(in the rows, 128 means zero)
Rotation paths and how fast each direction turns (degrees a step)
Each turn is a multiple of 5 degrees from 10 to 175, or 0.
Each row of a path follows its step; steps can be skipped.
Rotation 1:
step 1: [115 123 138 115 136 126 136 123 144 128 131 137 125 135 131 118 117 124
 130 124 128 127 136 141 126 120 128 143 123 125 135 139 136 128 129 113
 119 138 125 139 114 125 131 137 118 126]
step 2: [108 131 128 125 135 131 140 139 140 128 140 133 133 138 122 121 135 127
 133 133 126 125 120 124 137 123 113 135 141 118 120 123 120 133 132 122
 120 138 136 127 146 120 120 128 131 134]
step 4: [139 126 140 116 124 140 120 129 123 126 139 135 127 130 122 131 115 124
 117 117 133 118 107 129 130 130 142 130 132 134 124 127 133 128 136 119
 131 125 110 116 139 133 128 133 122 134]
step 5: [133 134 146 114 119 121 117 126 131 130 142 111 120 131 131 129 136 126
 134 137 130 124 121 136 112 118 133 136 139 115 121 129 134 124 118 131
 129 133 131 117 123 126 128 123 122 120]
step 7: [120 124 118 127 138 134 138 124 126 129 135 145 129 137 122 130 131 126
 130 128 123 125 123 134 122 136 125 122 137 125 124 108 131 134 130 138
 122 151 118 132 122 121 147 132 121 126]
step 8: [119 126 125 118 128 147 130 137 137 135 130 130 120 120 119 132 129 129
 122 132 121 123 132 154 135 136 126 142 146 139 128 123 135 124 136 129
 126 125 128 133 131 137 127 119 129 119]
step 10: [126 146 142 129 133 131 122 132 132 134 137 120 124 127 135 138 117 121
 133 126 135 129 129 116 127 134 134 129 140 112 120 121 124 138 123 110
 135 131 132 133 139 128 145 131 138 124]
step 11: [125 136 135 112 134 120 125 136 119 131 128 148 123 131 119 140 137 131
 132 133 141 118 134 133 134 122 124 131 118 113 129 128 141 130 123 118
 140 125 118 127 125 129 138 121 121 136]
step 12: [120 113 128 118 137 137 116 133 139 127 134 129 115 141 123 130 129 125
 144 131 128 114 129 132 137 124 136 134 119 135 127 133 123 120 127 127
 120 148 120 117 128 122 131 135 122 132]
Speeds:
[128 128 131 128 128 128 128 126 129 123 136 129 131 130 128 124 127 129
 123 127 125 129 127 128 126 127 128 130 124 128 127 126 129 132 127 129
 123 126 132 126 127 131 125 127 128 133] -> 25
[130 126 125 129 130 130 124 126 129 127 127 128 131 129 123 127 130 128
 127 133 132 124 127 128 133 132 134 127 128 131 127 126 133 128 129 131
 128 128 130 130 128 130 127 128 126 130] -> 85
[129 129 124 125 122 126 126 127 128 128 130 132 125 129 126 129 128 128
 129 125 123 126 127 127 130 130 128 130 131 130 130 128 133 127 130 126
 128 125 124 129 122 129 131 129 129 130] -> 100
[130 127 127 125 132 126 131 126 130 128 126 127 130 128 127 132 126 123
 130 125 128 129 127 128 129 126 130 125 125 131 135 126 129 129 129 127
 125 128 127 125 129 127 127 135 126 130] -> 135
[129 125 123 127 128 132 128 126 133 130 129 129 130 131 131 127 125 130
 128 126 128 131 121 126 129 130 129 126 126 126 122 128 126 125 126 125
 129 130 129 126 127 127 131 131 127 127] -> 135
Rotation 2:
step 0: [137 121 116 135 128 124 116 126 130 124 123 116 117 138 124 114 134 128
 119 131 129 115 133 112 134 123 138 130 128 138 134 130 125 135 143 115
 128 129 127 131 155 135 138 117 131 123]
step 1: [136 128 113 125 131 116 131 145 130 131 143 125 114 131 126 125 120 123
 138 127 129 121 135 125 134 118 145 123 128 135 126 133 116 137 130 105
 136 129 120 133 136 119 142 128 131 123]
step 4: [124 142 122 134 132 129 131 137 132 126 128 118 134 127 115 139 132 124
 123 131 139 128 110 135 130 116 126 142 142 128 147 122 123 126 129 128
 138 133 122 128 138 115 137 134 127 106]
step 5: [121 129 124 134 152 130 128 124 133 116 133 110 140 138 116 119 134 141
 120 125 129 131 127 123 134 118 131 131 137 121 134 121 126 122 128 119
 145 116 128 119 130 132 137 139 136 114]
step 6: [129 134 134 135 145 137 136 130 122 137 153 113 134 132 108 128 133 132
 134 143 126 120 128 124 140 123 127 122 133 120 134 127 125 140 125 123
 135 133 143 130 131 130 141 134 122 122]
step 9: [128 131 124 139 120 107 125 126 143 136 136 140 125 136 124 128 130 136
 124 149 134 120 128 120 146 121 124 128 122 136 139 116 124 126 133 122
 134 121 118 145 125 123 135 130 121 122]
step 10: [116 131 125 132 117 118 131 121 134 127 129 114 127 132 139 135 120 131
 133 146 124 138 138 114 136 111 124 136 125 121 132 127 126 128 124 106
 141 124 121 134 116 119 134 136 132 134]
step 13: [119 138 136 129 121 116 124 138 132 126 119 122 141 142 128 145 127 135
 124 104 126 131 126 117 136 133 133 122 134 124 148 126 141 129 128 119
 131 123 137 130 131 130 141 143 123 124]
step 14: [129 128 138 124 134 130 127 133 111 144 137 129 135 149 135 138 131 134
 117 123 123 132 126 118 139 130 125 119 118 121 131 107 125 125 137 125
 133 119 126 127 128 134 147 137 123 125]
Speeds:
[128 130 133 130 126 131 126 133 128 130 129 131 128 124 126 128 129 131
 131 127 132 128 124 125 130 127 128 127 130 132 134 128 127 130 127 131
 126 132 130 133 129 129 127 129 129 128] -> 155
[127 127 128 125 133 127 130 131 131 127 126 134 126 130 127 125 129 133
 131 126 130 130 128 128 128 127 131 123 128 129 126 128 128 124 127 126
 128 127 123 127 122 130 130 127 130 126] -> 170
[130 127 128 125 132 125 128 127 129 129 128 127 126 128 125 130 125 128
 129 131 123 128 127 124 129 129 129 130 124 137 126 129 130 129 129 132
 130 128 127 128 130 130 130 129 126 133] -> 45
[130 128 126 131 127 129 127 130 127 131 133 128 133 129 126 129 129 123
 128 127 129 132 130 131 132 129 130 125 130 130 126 133 125 128 130 130
 127 127 125 131 125 130 130 127 122 128] -> 140
[123 128 130 130 128 128 131 127 132 127 128 121 129 127 125 127 128 130
 128 127 136 132 127 127 123 127 126 129 126 128 124 129 130 127 130 130
 130 129 129 128 128 129 130 125 127 128] -> 55
Rotation 3:
step 0: [134 125 138 120 138 137 130 144 125 135 126 135 139 125 125 131 119 129
 138 111 133 132 132 128 142 130 131 129 121 130 126 127 111 128 138 127
 119 130 120 141 155 125 123 124 123 127]
step 1: [114 131 124 124 126 136 120 118 121 127 127 143 138 128 125 134 120 121
 134 121 142 139 126 129 136 132 115 120 128 137 129 128 133 109 143 133
 123 129 111 124 129 114 135 141 126 125]
step 3: [137 125 139 144 131 122 137 133 117 140 135 135 116 115 131 135 126 126
 124 141 136 143 131 129 120 123 134 129 130 142 128 132 125 114 138 128
 116 135 146 128 125 117 133 132 136 121]
step 4: [126 126 128 138 134 128 107 133 111 133 133 130 119 133 123 134 137 112
 121 149 117 136 144 127 123 132 121 130 134 127 133 141 117 126 135 127
 132 133 125 129 140 128 125 122 128 140]
step 5: [126 124 131 115 142 122 121 148 117 135 125 133 128 126 128 121 118 144
 123 131 129 134 131 138 118 116 123 128 137 124 144 130 122 129 139 127
 113 119 120 131 139 135 113 129 122 133]
step 7: [120 119 121 126 139 128 121 131 143 122 138 144 137 111 119 140 123 136
 135 132 123 121 120 123 135 130 123 119 115 127 127 125 130 116 145 137
 126 128 130 135 145 124 135 116 128 127]
step 10: [117 126 128 124 134 125 124 126 116 136 140 127 137 124 122 127 124 128
 128 135 127 153 122 126 110 131 121 131 134 140 147 135 129 125 137 132
 114 125 122 120 126 122 134 142 135 140]
step 13: [126 119 127 126 125 134 116 135 110 131 130 141 124 124 109 135 130 132
 131 131 126 126 135 137 148 133 116 132 125 131 122 125 112 118 133 128
 135 127 110 131 143 121 120 130 127 132]
step 14: [115 126 140 131 133 136 122 137 127 129 125 143 137 135 130 127 113 134
 123 113 145 125 130 127 136 117 116 110 133 124 129 130 133 122 145 126
 120 127 132 132 145 123 122 128 120 123]
Speeds:
[130 129 126 125 129 129 128 128 129 123 125 131 126 125 123 127 129 130
 124 125 133 124 128 127 131 132 129 130 126 127 130 126 125 129 131 131
 129 126 127 127 130 130 127 128 124 129] -> 55
[129 125 126 128 130 127 124 122 128 127 122 125 129 129 130 129 127 126
 129 130 131 129 131 129 127 129 134 125 129 129 125 127 130 128 131 127
 128 130 129 129 128 124 131 125 123 130] -> 130
[125 126 124 126 129 130 124 126 126 126 130 130 130 128 125 131 129 129
 131 135 125 130 128 125 128 131 126 127 126 127 129 130 129 129 126 133
 130 125 126 131 124 128 128 130 129 126] -> 125
[127 127 128 128 130 129 127 132 128 124 129 127 133 126 131 129 130 130
 129 130 126 128 127 127 132 125 136 127 130 127 129 128 130 126 128 131
 127 129 131 128 133 132 125 128 127 125] -> 160
[127 124 128 125 128 128 131 128 128 127 127 128 124 128 130 126 125 128
 132 130 127 128 131 126 132 125 127 126 126 126 127 126 129 129 128 131
 124 133 122 125 127 129 124 123 129 132] -> 55
[129 124 128 125 125 127 127 129 128 123 130 128 128 128 126 129 129 126
 127 126 125 132 124 123 127 128 124 126 131 127 128 127 128 123 130 127
 133 132 129 127 132 127 130 130 127 133] -> 115
